rotation steps, each row followed by its count of steps:
The counts run from 0 to 875.
[186 124 117 120 182  82 101 135 123 110 120 137 125  70 116 151 163 147
 148 137 123 134 129  87 112 161 132 100 100 149] | 462
[181  98 139 111 146 100 103 149 129 112 121 143  93  57 136 132 157 179
 119 137 120 154 125  79 117 155 126 107  88 114] | 772
[181 125 144 112 172 112 105 127 135  85 112 160 126 111 121 132 177 139
 133 125 116 116 122 101 121 166  85  69 130 134] | 55
[206 135 147 148 170  94 102 143 115 111 136 136 103  59 135 131 146 169
 122 151 125 169 130 100 136 125 154 130 120 121] | 855
[196 106 160 150 137  87  94 133  93 109 139 125 114  97 146 146 167 168
 130 148 114 169 116  94 144 128 129 108 129 122] | 848
[188 103 140 150 159 112 104 138  98  69 102 144 151  85 131 146 143 190
  96 161 119 128 101 121 156 131 108 111 135 133] | 398
[187 130 125 135 166  94 112 124 126 110 120 155 121  56 128 149 138 171
 144 143 125 142 124  92 115 172 132 136  92 135] | 31
[178 125 131 125 149  78  75 128 138  80 111 139 132  98 111 152 173 151
 140 145 118 126 119  95 112 155 112  90 103 127] | 694
[173 131 154 137 138  89  81 142 119  77 106 151 137 108 134 132 190 171
 131 130 108 130  95 114 132 132 119  87 138 111] | 293
[187 119 161 121 140  96 106 157 113 124 123 143 105  63 147 127 177 183
 123 124 121 171 113 103 126 149 169 116 102 104] | 536
[192 108 145 144 194 135 116 133  89  88 129 145 128 106 127 127 154 166
  93 142 123 123 107 124 161 146 110  88 157 152] | 401
[173  93 153 127 142 106  80 144 106  76 114 138 129 115 113 144 161 180
 105 161 105 122 101 108 128 143  91  91 142 125] | 172
[189 113 120 123 197 124 138 116 125  88 111 161 115  73 122 136 151 146
 144 136 145 136 131 115 128 183  97 101 110 136] | 675
[170 100 127 112 182 128 142 148 123 106 112 151 106  58 133 143 135 177
 108 137 121 113 137  98 124 168 113 114 103 133] | 356
[214 115 153 131 161 120  91 138 100  90 126 150 115 106 136 122 158 165
 103 134 117 135 123  91 131 137 106  97 152 126] | 609
[190 105 151 125 188 131  96 132 101  72 120 143 124  94 120 133 147 161
 103 155 115 108 125  86 131 160  85  85 138 141] | 170
[170 104 116 144 191 130 108 131 105  79 111 144 126  87 117 139 136 169
  93 142 136 109 114 101 138 166  97 101 132 151] | 593
[188 151 133 141 172 101  89 125 127  96  86 176 138  84 109 134 161 153
  89 135 137 127 102  97 113 151 123 110 135 151] | 71
[200  94 148 132 180  92 134 131 101  98 138 143 117  87 132 150 169 164
 168 130 123 150 121 114 151 171 106  89 125 121] | 446
[193  96 151  97 155 100 106 130 116  95 121 149 130  91 113 152 167 154
 161 141 124 141 126  87 132 172  92  73 101 118] | 254
[186 107 162 107 148  97 121 137 118 121 124 147 105  84 152 143 178 196
 131 129 112 170 125 103 144 162 146 113 100  97] | 332
[177 113 128 128 172 115 128 152 126 114 120 148 104  59 148 153 144 174
 108 121 127 136 121 100 129 158 154 130  96 132] | 548
[206 124 147 118 159 114 124 118 113 116 127 136  97  72 138 119 164 153
 139 141 136 170 135  94 120 151 117 113 103 119] | 21
[193 106 127 110 167  92  99 122 126  98 120 152 122  85 122 144 161 142
 154 133 127 132 123  88 112 161 104  81 117 141] | 259
[163 137 133 149 166  76  95 146 125  82  98 158 140  81 132 141 148 183
  99 127 118 131  85 118 134 140 140 135 130 135] | 508
[170  95 116 119 174 112 123 119 123  90 114 141 120  78 120 154 134 169
 109 141 132 104 123 100 147 180 109  90 115 140] | 791
[193 106 131 151 177 101 115 133  88  91 101 160 146  98 131 139 180 178
 102 120 127 115 104 133 146 150 119 105 148 143] | 83
[194 105 148 114 169 130 115 122 135 101 117 156 110  83 138 139 157 155
 158 136 132 133 141 104 126 166  93  90  97 138] | 252
[165 102 132 105 144  81 101 149 132 113 135 140 105  85 132 148 163 168
 137 140 114 140 126  89 122 164 122  84 103 116] | 139
[171 129 132 116 163 108 101 145 138 105 132 142 103  57 126 148 149 184
 108 142 122 148 125  81 115 155 128 107  89 129] | 778
[164  88 148 124 154 105 136 151 110  93 125 148 118  81 160 152 155 193
 125 133 117 147 111 131 150 161 140 122 118 115] | 755
[199 113 135 134 201 116 141 122 111 134 123 141 105  66 132 152 131 174
 129 141 140 141 125 103 136 165 135 132 106 148] | 867
[195 140 140 152 161  83  96 141  93 119 128 139 128  87 132 127 184 156
 109 105 115 156 104  94 131 152 155 112 123 143] | 736
[202 104 151 155 163 112 117 138  86  92 141 128 125 118 139 130 176 167
 115 150 120 144 121 116 145 139 113  88 156 130] | 407
[176 106 118 112 182 105 114 132 127  85 113 142 122  57 126 148 135 175
 110 136 119 126 123  85 124 164 120 105  93 147] | 784
[142  96 121 121 176 109 126 139 135  86 107 141 122  68 128 176 142 186
 127 147 121 127 124 108 121 175 115 114  95 130] | 354
[180 121 143 139 155  74  91 150 101 110 118 150 132  76 128 141 167 171
 104 132 119 160 112 113 138 146 159 117 128 115] | 738
[177  92 150  96 149 128 114 140 135  96 124 141  94  88 141 131 151 170
 133 129 119 141 131  75 109 160  99  83  98 116] | 570
[196 128 122 133 152  86  89 130 112  94 113 161 139  94 111 125 183 151
 100 107 130 124 109  82 121 143 124  98 137 146] | 500
[204 101 143 137 177 112 130 136  82  97 128 144 124 104 139 121 152 160
 100 148 128 133 109 127 164 138 122 112 155 126] | 835
[172 112 136 144 167  95  96 149 107  74 109 149 139  79 107 153 146 189
  96 159 124 105 104 108 151 136 118 111 136 133] | 392
[168  88 128 124 183 107 149 143 108 111 125 143 116  96 150 161 152 194
 118 121 133 142 116 130 156 181 145 101 102 118] | 122
[180 121 141 141 188 109 141 154 111 105 121 156 122  88 152 121 162 178
 100 119 121 132 102 129 149 162 153 133 122 130] | 318
[180  98 130 149 180  81 140 148 103 114 127 142 122  77 131 145 155 180
 110 126 139 136 123 120 144 183 159 123 120 131] | 116
[184 134 132 153 163  75  74 147 111  92 102 154 144  91 109 145 179 157
 105 128 117 122 103  96 123 145 121  85 154 138] | 501
[189 118 142 154 159  81 106 136  99 119 135 145 115  73 120 150 143 175
 130 146 122 170 121 101 143 128 150 128 119 118] | 854
[196 115 160 143 145 130  88 132 110  81 122 144 114 102 139 133 165 168
  89 149 110 143 112  96 144 135 108 100 139 122] | 608
[185  93 150 126 171 101 146 153  99 119 115 141 116  96 152 145 172 177
 132 116 131 147 106 130 144 187 143 107 133 116] | 325
[166  69 147 111 161 106 138 145 121  77 136 139 110  81 137 150 161 190
 133 140 120 133 127 113 140 179 103 103 113 120] | 562
[191 132 161 140 167 116  87 139  96  99 118 149 140 105 137 123 188 149
 105 103 122 126  97 100 137 150 110  99 153 145] | 291
[195 109 128 157 200 104 130 137  81  91 137 153 136  97 137 131 147 170
  97 138 134 127 118 123 165 147 136 111 161 151] | 198
[191 130 150 114 156 125 103 124 141  56  92 160 126  93 137 138 170 155
 124 134  92 131 118 112 123 148  85  99 119 126] | 487
[176  96 138 122 170 138  94 143 130  60  95 146 124  83 136 161 144 177
  99 147 131 110 133  97 132 161  97 107 109 125] | 163
[218 110 166 142 190 118 135 138 106  96 128 128 111  83 142 125 134 171
 121 139 119 151 114 128 150 140 136 123 137 135] | 636
[174 102 121 127 167 105 124 141 133  64 103 149 148  80 123 173 134 165
 159 151 119 135 115 112 144 172 102 116  89 121] | 41
[174  93 127  93 160 105 105 135 115 110 131 145 109  90 120 150 161 159
 129 134 125 127 133  74 120 176 113  72 107 124] | 572
[204 116 148 165 180  79  98 126  81 128 145 135 119  91 122 133 164 158
 118 138 137 145 129  95 136 123 151  81 149 130] | 418
[174 119 138 141 156  67 114 140 100 128 126 142 116  76 140 144 181 168
 120 115 137 145 119  98 137 153 164 107 117 113] | 539
[182 124 124 129 190  98 145 127 127 100 111 143 125  61 116 156 133 166
 151 148 126 147 124 105 129 157 118 128  91 123] | 668
[199 121 122 151 144  80  87 144  96  84 112 139 125  83 117 146 152 179
 108 145 120 147  96 109 142 127 144 125 129 118] | 623
[182 109 128 115 154  89  92 127 124  88 106 147 125 100 117 147 172 160
 145 130 119 120 116  83 121 165 100  78 129 145] | 693
[191 101 162 116 151 111 114 150 124 118 130 135 104  78 161 139 169 176
 134 124 118 167 132 104 122 170 138 120 107 111] | 333
[183 124 130 172 182  81  97 143  98  96 117 141 145 107 124 152 150 172
  86 138 134 130 111 111 150 140 144 109 157 141] | 193
[152  95 118 131 162 113 108 146 126  84 126 140 112  64 120 169 133 192
 119 150 114 124 116 102 131 163 120 113 100 141] | 788
[192 125 126 123 171 110 102 125 140 105  99 147 116  56 115 150 137 151
 139 141 122 140 127  92 114 144 115 121  90 140] | 465
[180 125 168 138 147 110  93 135 111  71 115 154 128 103 151 133 175 179
 117 133 101 145 103 131 141 146 115 101 137 123] | 722
[201 105 150 138 195 125 154 131 123  99 125 142 108  64 145 141 136 177
 146 138 117 161 126 108 149 150 127 138 119 122] | 438
[171 118 141 131 145 120  66 136 131  85 109 146 122  72 115 142 154 175
  91 151 110 137 122  77 120 126 113  88 126 139] | 811
[208 116 136 141 167  74 108 130  92 123 132 132 121  82 117 144 168 160
 121 136 131 165 121  98 142 140 146  98 129 130] | 852
[193  92 143 135 198 126 154 130  99 113 128 151 114  77 144 138 147 165
 138 134 132 145 125 115 150 160 121 117 123 135] | 439
[212 126 156 127 165 139  92 139 119  75 118 158 128 107 157 111 180 165
  96 123 117 120 106 108 139 138 111 102 147 131] | 290
[196 132 151 126 167 133 108 141 119  73 100 165 129 104 141 116 181 157
 100 123 123 130 104 103 132 160  91  90 133 140] | 285
[188 119 142 130 166  90 110 153 114 133 117 140  98  62 143 150 163 173
 109 131 124 157 122  98 131 147 165 141  94 127] | 542
[193 101 155 122 155 107 118 135  94 125 126 139 106  92 147 133 174 178
 129 109 129 146 130 103 146 167 136  96 128 120] | 330
[208 113 177 143 153 107 110 137  91 100 133 132 110  86 143 133 154 175
 132 151 110 160 125 117 145 132 134 112 117  99] | 212
[181  92 161 124 157 100 128 148 105 101 124 140 125  89 154 149 176 193
 137 132 120 141 115 124 149 165 144 125 117 109] | 326
[192 102 147 123 169 135  95 122 109  83 122 153 124 102 130 130 168 175
  97 140 127 122 119 102 140 146  99  78 162 148] | 604
[202 126 154 131 149 109 106 143 110 114 125 148 110  89 151 107 180 174
 105 116 118 155 123  99 129 144 137 116 141 117] | 98
[217 109 157 144 173 100 125 126  89 130 143 147 116  90 142 128 165 172
 124 133 118 161 129 109 150 138 126  96 136 127] | 214
[195 141 165 146 169 132 116 134 112  78  96 166 138  99 157 123 174 181
  95 131 118 133  91 113 136 137 121 112 148 124] | 718
[179 131 124 138 173  97 107 127 117  68  96 162 147  93 118 163 150 157
 115 135 123 115  91 135 136 156 105 110 121 150] | 276
[201 120 148 133 153  81  96 139  91 114 120 142 121  98 137 118 189 169
 107  94 123 144 107 114 132 144 140 100 152 132] | 731
[215  80 166 141 171 103 134 136 105 106 128 125 120 101 145 146 159 170
 133 152 122 148 111 134 158 143 126 108 135 119] | 639
[163  74 139 121 165 117 110 139 118  83 125 148 114  98 126 155 155 178
 123 139 123 109 131 100 132 175  94  77 112 120] | 364
[166  96 154 103 141 118 107 141 127  89 119 137  96  58 147 136 156 173
 139 141 125 165 133  90 124 161 118  94  90 110] | 135
[202 109 153 140 160  62 109 130  93 134 128 135 114  86 133 137 151 165
 149 150 127 172 125 105 141 147 148  90 128 115] | 221
[188 101 152 165 175 119 120 149 100  64 113 140 126  93 126 143 142 176
 102 160 115 136  98 121 170 128 125 117 148 126] | 832
[159  95 122 115 152  92  81 143 138 101 131 138 108  63 122 161 143 184
 138 141 123 138 132  85 105 169 139  89 101 121] | 145
[202 105 148 121 188 123 147 132 122  98 130 143 115  73 141 141 147 169
 147 137 141 150 132 119 142 159 119 122 110 127] | 872
[183 134 137 144 197 131 119 132 134  75  93 164 131  88 128 134 152 161
  99 135 110 111  95 113 136 156 105 116 129 146] | 279
[188 125 135 150 175  98 104 146 114  77  95 162 148 106 124 153 162 163
 120 142 111 101  83 126 143 152 120 102 141 145] | 710
[192 124 161 140 126  82  89 144 110  91 112 142 141 104 143 137 186 182
 124 123 106 141  82 120 132 143 134  98 142 108] | 727
[201  85 160 132 164 102 129 129  88 112 130 136 118  95 136 136 161 172
 140 136 119 159 124 123 152 144 124  99 133 120] | 644
[176 112 142 140 175  83 131 155  98 101 101 148 137  93 132 148 165 193
 116 118 122 128  97 126 147 163 154 131 135 123] | 315
[200 132 128 147 175  89 100 147 107 133 126 152 113  57 149 131 166 166
 101 120 131 164 115  99 135 154 154 129 115 127] | 109
[186 101 157 110 160  93 105 127 127  98 123 134 110  69 143 155 155 160
 167 141 123 166 132 100 118 153 124 109 103 105] | 453
[201 114 129 133 165  72 111 115 132 118 119 150 125  77 117 155 153 156
 160 142 135 136 125  88 127 166 134 114 103 129] | 29
[170 100 158 128 140 123  76 147 122  67 117 141 133 101 122 149 162 176
 115 158 103 125 124  97 136 133 100  94 135 115] | 173
[207 118 174 149 150 130 106 138 104  85 108 130 120  86 151 125 155 176
  98 153 105 138 121  98 141 118 123 104 138 108] | 410
[176 105 108 145 190 112 103 139 112  90 109 148 144  80  99 147 151 160
 102 131 135 112 121  91 134 164 112  90 124 156] | 588
[204 124 129 159 157 113  75 147 110  92 118 134 110  79 126 134 151 166
  82 151 117 153 118  86 148 120 135 117 135 130] | 619
[179 114 125 129 172  78 116 128 124 105 106 146 134  75 119 168 146 159
 154 142 126 140 122 103 127 154 108 110 100 127] | 35
[190 115 147 127 182 126 113 120 122  82 105 151 124  79 130 135 155 148
 131 131 126 109 121 108 128 183  74  86 112 146] | 49
[170  83 137 127 164 106 144 161 121  94 110 144 119  70 145 165 141 191
 134 139 119 130 122 114 145 184 125 122  98 113] | 557
[186 113 123 137 187  88 133 131 118 112 116 134 119  62 127 169 128 171
 152 145 136 150 116 112 142 152 137 125  94 127] | 233
[160  85 125 130 193  83 143 144 110 124 122 158 109  63 134 163 151 170
 123 128 139 132 126 106 139 182 145 115 106 127] | 550
[188 124 123 123 189 103 113 131 141  96 104 154 118  63 121 146 126 151
 142 135 124 127 129  88 115 173 116 114 105 146] | 466
[187 103 128 160 187  95 135 142  84  99 122 140 126  89 129 145 141 170
 125 150 116 144 108 115 158 129 139 113 141 118] | 633
[161  96 157  98 144 135 107 132 137 103 125 135 101  75 136 154 158 187
 119 142 121 144 134  81 121 161 113  92  94 122] | 569
[172 118 117 127 163  79 101 127 124 108 113 149 125  69 111 165 157 156
 164 146 123 139 118  91 120 162 124  98  94 137] | 463
[179 146 137 167 167  97  99 140 130  80 101 146 130  68 129 142 160 173
 101 134 114 122 101 110 121 144 125 127 123 134] | 75
[188 139 123 138 173 116 113 131 128  85  95 154 130  89 129 141 155 159
 111 132 125 110 113  91 119 160  96 113 126 154] | 274
[169 131 148 136 138  91  71 135 133  85  93 157 139  99 111 144 168 166
 119 142  99 137 100 103 111 133 121 101 123 123] | 497
[208 115 157 147 147  93  96 142 118 108 129 122 104  76 139 139 154 171
 123 162 112 177 116  99 151 111 139 119 127 112] | 849
[156  98 142 128 159 117 104 147 120  68 112 142 126  96 112 152 146 174
 112 161 120 122 106 102 154 147  94  92 119 120] | 167
[200 113 130 162 193  75 123 137  93 130 131 132 127  81 130 135 147 163
 133 129 142 149 124 114 146 144 145 120 131 138] | 429
[177  93 119 121 162  78 105 141 116 124 126 136 123  71 127 151 162 181
 128 130 126 153 131  94 132 161 152  97  94 122] | 342
[169  97 133 120 146  77  98 152 132 101 124 139 113  66 136 158 155 175
 132 127 130 149 123  87 127 156 137 121  84 121] | 343
[166 105 161 118 163 123 115 124 147  72  92 153 117  77 131 147 145 166
 155 150 121 128 115 121 124 165  90 116 105 121] | 47
[177 126 134 138 168  80  99 139 128  75  83 161 147  96 118 157 165 171
 111 144 124 111  97 103 134 155 102 118 118 143] | 705
[194 133 130 151 184 103 112 146 109  97 105 147 141  85 128 126 163 177
 102 112 129 118  97 121 140 151 131 121 146 145] | 511
[206 114 170 129 167 109 133 146 104 113 129 140 117  96 157 121 192 172
 107 109 124 150 115 117 141 153 139 104 148 122] | 527
[172 119 128 132 168 107 113 136 138  69  93 152 132  84 116 164 144 169
 139 153 121 102 112 115 137 166 105 115 108 127] | 475
[186 104 150 126 159  95 122 136  94 134 130 137 114  81 141 124 178 165
 113 112 125 154 111  98 131 162 144 110 128 133] | 533
[197 108 158 115 160 131 123 119 139  85 131 152  97  90 130 139 150 162
 151 124 116 142 132  89 118 164 101  98 109 123] | 251
[186 103 152 134 159 107 125 149  87 101 113 150 143 113 147 135 173 188
 112 125 115 144  96 136 149 156 128 107 144 113] | 523
[184 126 154 134 134 107  69 140 125  72 117 146 123  93 120 144 161 166
  97 150 107 138 121  87 130 127 113 100 127 119] | 179
[207  96 158 135 178 114 141 119 102 113 125 141 102  97 144 135 162 166
 150 135 128 148 133 123 152 160 115 109 132 114] | 11
[195  97 145 141 152 108  94 132  95  78 115 147 136 115 129 144 169 170
 100 143 112 121 121 112 151 144  99  75 158 139] | 605
[198 126 149 120 158 125  99 120 142  93 114 145 110  74 135 135 167 151
 154 136 109 146 135  77 105 159  95  97 104 124] | 257
[184 132 130 154 170 114 110 134 119  76  93 153 144  91 126 142 174 187
 112 141 112 132  87 124 133 149 122 128 128 133] | 80
[196 131 153 132 148  98  88 130  93  92 116 164 135 122 135 125 194 158
 124 119 114 133  98 112 151 144 107  92 149 130] | 292
[197  88 159 138 152  93 114 133 106 100 129 133 118  89 145 142 157 177
 150 143 115 168 124 105 158 133 137 103 128 102] | 645
[180 114 130 115 179 107 117 143 141 110 120 141  98  59 118 149 127 164
 113 125 133 135 142  73 107 169 126  90 107 146] | 779
[191 120 155 146 153  73  69 143 103  97 116 162 135 104 123 136 186 168
 117 129 113 133 100 129 134 144 123 105 147 111] | 298
[180 136 132 144 157 104  98 144 129  74  91 153 152  77 117 151 151 169
 115 149 108 117 102 104 115 151 124 124 118 146] | 706
[154 101 142 117 161 118 111 147 123  73 105 144 125  88 120 164 139 188
 130 144 116 110 109  99 141 166 100  99 111 132] | 793
[206 109 126 143 177  67 100 127  98 130 135 133 114  76 129 145 149 162
 137 139 133 159 135 106 147 154 145 112 113 129] | 226
[190 124 124 156 157  76  76 152  91  90 118 139 139  90 105 148 156 166
  93 157 123 140 106 101 144 131 129 111 143 133] | 188
[192 110 146 171 182 129 115 143  91  77 119 138 119  90 125 128 146 169
  77 144 126 129 117 117 147 136  98 110 155 151] | 400
[193 120 125 150 164  89  86 134 108  91 115 149 135 102 100 153 147 154
  89 142 121 119 115  92 138 136 132  96 141 151] | 819
[183 101 122 110 180 112 125 126 116  82 109 161 129  92 118 160 155 157
 157 147 133 112 111 104 139 172  90  94 119 139] | 45
[194 108 152 139 165  77 103 137 108 121 130 130 108  76 137 148 151 172
 156 145 120 171 124 114 142 142 143 123 108 119] | 222
[213 113 163 130 174 115 120 128 103 113 132 142  88  73 141 112 155 167
 127 140 124 173 125 111 126 144 123 113 118 123] | 647
[186 144 135 152 147  99  78 140 130  81  94 155 132  78 133 131 177 177
 101 132 109 135  89 110 113 124 128 126 130 137] | 503
[179 115 129 172 159  87 111 154  91 100 119 139 154  94 116 150 153 166
 109 160 126 124 102 108 172 136 143 124 147 132] | 194
[203 114 122 119 173  88 109 128 136 112 119 148 112  61 122 128 155 148
 146 138 134 145 126  87 113 168 118 100  96 140] | 461
[181  96 141 103 143  74 111 153 108 120 126 140 113  87 142 150 183 173
 143 129 122 163 123  95 118 162 137  98 104  98] | 337
[158  93 160 104 138 127  90 143 123  73 111 146 113  81 140 157 153 175
 125 156 117 129 129  80 128 141 100  93 112 109] | 371
[192 131 162 144 142 110  85 140 115  83 109 155 126  96 141 129 194 183
 110 130 114 144  90 108 131 135 120 109 133 112] | 294
[195 136 151 144 151 110  94 135 101 111 127 150 108  83 153 114 181 166
  92 107 121 153 104 102 131 132 143 104 151 131] | 730
[205 127 145 144 176  82 117 114 113 121 134 143 108  61 139 133 134 150
 128 139 135 162 133  87 131 144 144 123 110 133] | 224
[190 122 124 120 186 141 119 130 122  80  97 166 127  89 132 137 147 155
 137 141 123 119 105 105 116 165  92 101 114 140] | 477
[178 109 158 144 166 111 112 143  86  79 118 162 139 102 140 127 174 171
 108 119 108 135 100 133 153 150 134 108 145 119] | 89
[188 127 136 154 181 124 120 144 111  84 108 144 148  92 154 134 177 179
  90 112 126 124 102 130 143 154 135 122 151 148] | 516
[204 111 146 118 163 112 108 123 135 129 126 148 106  64 142 138 159 144
 151 138 129 152 140  82 120 152 111  93  90 132] | 455
[192 121 148 120 132 115  81 129 142  61 110 148 119  93 132 128 175 160
 116 138 107 133  97 101 119 137  98 101 115 121] | 492
[183  85 151 127 147 123  94 139 104  74 125 151 126 114 113 136 166 162
 102 145 118 104 130 100 136 156  95  69 138 136] | 171
[197 111 167 136 141 124 105 147  98 105 114 146 109  90 163 117 183 176
 104 124 119 167 104 115 122 134 138 125 128 113] | 97
[176 102 136 142 189  68 131 137 108 113 117 140 138  74 131 163 143 173
 147 153 134 144 121 125 153 152 148 119 114 127] | 864
[185 123 132 136 147 101  73 128 140  83 106 141 113  70 117 154 161 151
 145 143 115 135 112  92 107 155 110 112 101 126] | 261
[191 142 137 150 177 120  89 131 141  81  90 160 140  78 128 132 160 162
  96 142 129 108  97 110 123 144 110 135 124 141] | 707
[200 138 156 130 146 123  86 126 124  77 104 156 118  97 123 121 182 159
 115 131 106 143 103  98 119 142  90 101 129 122] | 493
[177 102 134 117 176 142 108 141 117  69 107 154 128  78 128 139 142 155
 100 135 114 102 125  91 142 161  89  97 126 139] | 164
[161  92 159 109 178 134 136 154 140 106 116 153 116  77 147 158 145 187
 137 134 129 133 129 120 144 166 125 121  93 110] | 558
[169 118 152 119 144 103  71 133 124  82 104 154 141 103 138 128 167 174
 125 141 114 125  99 109 120 144  94  86 123 125] | 491
[195 141 136 135 150 109  77 124 126  80 103 158 127  78 119 139 166 160
 112 132 112 142 108  88 108 140 111 100 121 138] | 64
[188 108 138 171 169 106 101 147  93  85 108 140 127  84 121 151 144 184
  96 151 115 130 113 117 154 129 131 134 131 128] | 195
[190 142 130 144 162 104  84 132  95 102 116 140 127  80 115 127 148 161
  71 137 135 141 112  84 124 122 126 112 149 152] | 186
[209 119 163 149 174 129 114 134 100  77 119 141 118 101 145 131 155 178
  95 137 109 148 121 117 151 121 109 103 137 118] | 405
[192 114 118 140 197  87 130 128 109 126 131 139 123  70 117 159 148 154
 136 136 131 152 133 110 136 162 127 123 124 144] | 231
[211  93 145 133 189 116 144 141  87 111 139 134 118  82 146 126 153 163
 117 132 142 150 109 114 151 154 133 105 146 131] | 637
